Named turns come first, each shown by rows before and after it. Which turns, in which order, take the first row of each pair that follows to the second? Write the first one first, as in the answered first pair.
turn z465:
[-15  27 -28   6   9 -20 -27  -1   1  14  25 -25 -50  -7 -17   4  18  -4
 -19 -11   8  -1  50 -14  18  11   2 -40 -12  -3   2 -10 -13 -20 -17  -5
 -29 -11 -16  16  28   7   9 -12 -23  35 -56  -2] -> [ -3  19 -43  -1   4  -5 -28   3 -12   5  11 -35 -43  -5 -10 -13  24   2
 -29 -14   7   7  46 -20   8  -2   2 -43 -18   8  14 -11 -37 -18 -16 -18
 -24 -11 -38  20   2 -10   4  -2 -16  21 -44   3]
[ 14  37  17  20   9   5  24   0 -49 -26  -2   6 -20  -1 -39  40  -6  -1
  -7   6 -29   8 -30  15  11  -4  20  14   2   4  14  -7  19 -39 -34   6
  28  31  32 -29  -9  25  26   9  -4  10  -2  -3] -> [  2  34  13  23  12   2  25   5 -47 -12   7   5 -17  -8 -33  42   3  -4
  -5   2 -29  -3 -24  16  15   5  20   7   3  -9  15  -7  14 -44 -38  12
  27  22  38 -28   5  31  22  -4 -15  29 -16  -2]
[-49 -46  -3   1  -1 -11  -3   1  -9   0  17  14   3  -9  25  -2  35   2
 -16 -13 -16 -12   5   6  20  27   3  -5  10  -1 -11 -10   1 -19 -39  -8
   6 -13  10 -13  39  -1 -29  -4 -24  39 -23  -2] -> [-32 -57 -18  -7  -6   8  -4   4 -23 -13  -3   4  12  -7  33 -17  45  12
 -28 -11 -18  -2   1  -1   8   9   5  -5   2  19   0 -15 -24 -16 -40 -25
  11  -7 -12  -8   8 -19 -34  11 -13  18 -10   6]
turn z784:
[  1  17 -23 -14  -2  12  -6  20  13  42  -8   2  -6 -12  -1 -15  28  15
   2 -15  31 -12  27   5   2   8 -12 -29   1  -8 -10   2 -49  -5 -16 -27
 -30 -18 -30  32  -2   0  -9  -6   3  25 -29  20] -> [ 22  15 -15 -15  -9  17  -5  16   6  16 -27  -2  -7  -1  -8 -21  12  22
  -7  -5  32   7   9   3 -16 -13  -8 -17  -4  18 -10   2 -46  10 -10 -45
 -24   0 -44  32 -31 -15   0  16  23  -7  -2  16]
[  0   5  -2  -4   7 -14   6 -26   2 -14  -5   8  -7 -10  -3  16  -6  -6
  14   8  -8  21   5  -7  -8  13 -12   8  -4  13   3   6  13   3 -24   9
   0   2  -7   3  -5   3  18   6  -7   7   6  12] -> [ -5   5  -3  -3   7 -16   4 -25   2  -7  -4   6  -8 -11   0  16  -2  -7
  13   7  -7  12   6  -6  -4  12 -13   6  -3   8   4   5  16   0 -24  12
   1  -2  -5   2   2   5  15   0 -11  14   2  13]
[  8 -12  -8   4  22   4  20  30   6  20 -28  -3   8 -32  -9  -4  22 -10
 -16 -30  22 -17   9   2   5 -14  -1  -8 -21 -16   4  -3 -39  -6  32  -4
 -22   7 -34 -14 -33 -42 -29  20 -21  -8   0  -7] -> [ 18 -11  10   4  18  -1  20  19   1  -1 -35  -5   6 -24 -14   1   6  -9
 -21 -25  19  -2  -9   2  -4 -21   2   4 -25   2   3  -4 -23   8  40  -6
 -19  19 -29 -21 -37 -46 -21  31  -5 -28  15 -15]
turn z833:
[-22  22  15 -23  -6 -25  -4  19  -8  41 -29  -4 -46   8  -8  57  26  20
  35   3 -24 -28 -24 -20  -5  31   3  15   9 -13 -31  23  32 -31 -13 -14
   3 -12   2  26 -12  13 -33   4  11  27  -1   2] -> [-15  15  -2 -27  -8 -10  -4  27 -16  42 -40 -12 -41   4  -2  40  36  30
  31   1 -24 -27 -20 -24  -8  20   4  10   4 -10 -24  22   8 -36 -17 -24
   6 -16 -15  29 -33   3 -41   7  12  24   3  12]
[ -9  32   0  -4  36   0 -11   0  -6   3  10 -57   4  16 -15  15  -7   8
  16  24  -4 -16  13  11   7   3  -9  -4  10  -6  -6 -37  10  -8 -12 -17
  -8  19 -23  10 -10  -1 -14  17 -22 -45  -6  14] -> [ -6  33   2  -3  36   1 -12  -3 -10   1  12 -58   3  16 -13  13  -7   6
  14  24  -7 -12  10  10   5   5 -10  -4  10  -4  -3 -38  14  -9 -10 -16
 -10  23 -27   9 -13  -4 -14  17 -20 -50  -5  16]
[  0  -8  -9   0  -3   1 -13  -3   9   0  -3  -8 -10   8  13 -10   2  -6
  -6  -4  -6 -10   0   7 -15  10   5   4 -24  -4  -7   0   0   6   5  -5
   4  -7  -9  -2 -32  10  17   7   3   7  -4   3] -> [ -1 -11  -2   2  -3  -3 -11  -9   8  -5  -4  -8 -10  10  10  -7  -2  -9
  -8  -4  -8  -5  -3   6 -10  12   4   6 -24  -2  -7  -1   4   9   7  -5
   4  -5  -3  -6 -27  10  20   7   4   4   0  -2]
Pairs:
Between the rows of a pair lie 2 to 3 turns.
[ -4 -14 -23  -8  -1  28   3  10 -10  -3 -12 -13  20  -1  19 -26  29  13
  -8   0   2  -9  16 -12 -13   0 -15 -18  -2  -5  13  -2 -38   4  -8 -11
   0 -13 -30  -3  -3 -13 -30   6 -21  -1 -12   3] -> [ 19  -2  16  -9  -7  13   5  -7  -1 -30 -23  -8   6  14  -5  -8 -12  12
  -7  14   4  16 -11  -5 -23 -10  -7   5  -2  23   2   4  10  23  11 -21
  -3  14 -12 -16 -18 -14  -7  28   7 -39  17 -12]
z784 then z465
[-10  19  17 -25  -5   7  -7  13  17   8   9   8 -12   6 -32  21   2  -9
   8   9  23   0   8   0   2   4   5  -1  11 -37 -18 -22   8  11   4  -2
   9 -20  33 -18  13   4   8   6   6  14  -4   6] -> [ -8  12  -7 -32  -5  17  -8  24  11  15   3   1  -6   1 -26   8  22  -3
   7   3  21  -5  18  -7  -2   1   0  -9   9 -42 -11 -23 -20   2  -3 -12
  11 -31  16  -7   3  -5  -2   4  -1  18  -6  18]
z784 then z465
[ 19  35  10  -1  32  -1  12  -7  31   3 -20  15 -11 -15 -34  15 -62  17
  24  -2   5  13  14   2 -34  -6  21  22  -5 -17  -7  18  33   6   7  -3
 -27  13  20  -7   4  33  17  17  20 -23   9  11] -> [  5  33  -3  -1  39   1  12   4  34  30  -3  19 -10 -21 -26  16 -44  17
  31  -8   5  -4  36   4 -24   6  19  10  -1 -40  -7  19  21  -8  -3   6
 -32  -3  23  -2  21  44   8  -3   0   6 -15  18]
z784 then z784
[  8  15  11  18  12  13   0  12  32  12  -3  33  -3  -4   6  38 -17   7
  18  -8 -12 -17  -8  -1 -11  -3  -8  16   8 -21 -10   5  18 -22   8  -1
   8  13  38 -11  -5  10  15 -24   0 -12 -20  12] -> [  4   8 -11  15  13  24  -4  21  29  21  -5  29   3 -10  14  25   1  13
  14 -16 -10 -27   6  -4 -12  -3 -12   3   6 -27  -6   1 -11 -33   2  -4
   9   2  19  -2 -11   1   5 -33  -8  -1 -25  22]
z784 then z465
[ 11  -1 -32 -19 -10   6 -18  19   0  42   4  10  17   2  -3   5  13  11
  25  -3   0 -12  40   8   2  -3 -27   3   1 -33   6  -6 -26 -23   9  -1
 -16  -9 -27  27 -24  -3   7 -13  -4  12  -7   1] -> [ 34   7  -6 -22 -15   2 -20   7   5  18 -11  14   8  11 -22  17 -18  14
  23   8   6   9  21   9 -11 -19 -22  21   1  -7  -4  -4   3  -5  25 -11
 -16  17 -20  18 -48  -6  24  10  19 -22  22  -7]
z784 then z465
